128 stands for zero in the data rows.
Here are some points:
[109 137 119 147 173 122 159 117]
[167 154 115 119 162 143 161 113]
[158 135 124 171 136 157 171 107]
[112 176 146 102 155 192 152 116]
[156 111 144 127 182 164 151 119]
[158 157 147 121 129 156 167 117]
[185 150 108 124 140 142 145 114]
[166 109 135 106 118 139 149 117]
[162 122 131 123 145 100 145 115]
[181  78 131 167 103  93 147 103]
[190  91 185 156  95 114 145 115]
[194 101 142 175 105  51 136  89]
[188  82 155 147  74  65 174  93]
[210  59 176 140  72  76 164 108]
[151 100 137 147 138  99 133 146]
[135  80 156 141 126  97 160 141]
[121 108 152 148 143  74 146 124]
[105 115 182 144 190  99 150 142]
[ 96 103 169 114 158  99 154 150]
[116 132 159 157 144 118 160 152]
[ 85 117 144  98 151 112 128 194]
Here are 12 more points, each followed by its number:
[102 120 149 134 168 135 156 155] 0
[144 101 153 154 223  70 160 135] 1
[142 148 113 114 193 143 148 191] 2
[102 117 131  96 170 159 110 152] 3
[117 108 150  98 187 143  93 139] 4
[122 130 130  67 113 157  70 138] 5
[125 114 104 105 163 142 132 148] 6
[140 125 154  94 129 151 105 152] 7
[128  74 156 111  90 122  62 155] 8
[133  89 159  97 165 132  83 157] 9
[152 106  99 130 116 124 121 137] 10
[119 169 115 154 125  95 135 120] 11
Which of these numbered points is nearest to each point below, looking only along the 2 directions in which the first points spread most? Its number follows each.
[131 211 117  86 145 176 171 117] > 2
[159 101 168 119 153  83 131 129] > 8
[112 124 139  87 102 150 118 160] > 7
[137 104  68 128 157  97 155 138] > 11
[149 164 103 157 128 131 103 128] > 11
[125 101  75 179  64 120 143  93] > 10
Now 12 new points, numbered from 0 again:
[121 148 139 149 125 147 115  89] 0
[ 97 148 133 163  97 125 139 112] 1
[117 126  83 150 152 162 136 113] 2
[ 92 180 111 120 114 149 136  73] 3
[120 169  95 138 132 131 152  71] 4
[104 186 114 136  50 198 136  62] 5
[108 149 148  93  81 170 102 127] 6
[136 166  99 105  92 202 121 103] 7
[ 99 144  99  48 110 164  77  89] 8
[151 159  85 125 140 152  92 102] 9
[112 160  72 176  94 200  70  75] 10
[103 173  81 152  97 131  91 115] 11
Which of these numbered points is nearest to each point below, looking only along the 2 directions in which the first points spread most? Its number follows each.
[113 210  61 138 137 132  82 129] > 8
[120 113 120 173 111 116  84 128] > 1
[130  99 183  74 104 130 169 155] > 1
[142 117 155 167 172  61 162 182] > 1
[109 141 166  47 166 122 161 196] > 6
[126  75 172  87  92 151  94 136] > 1
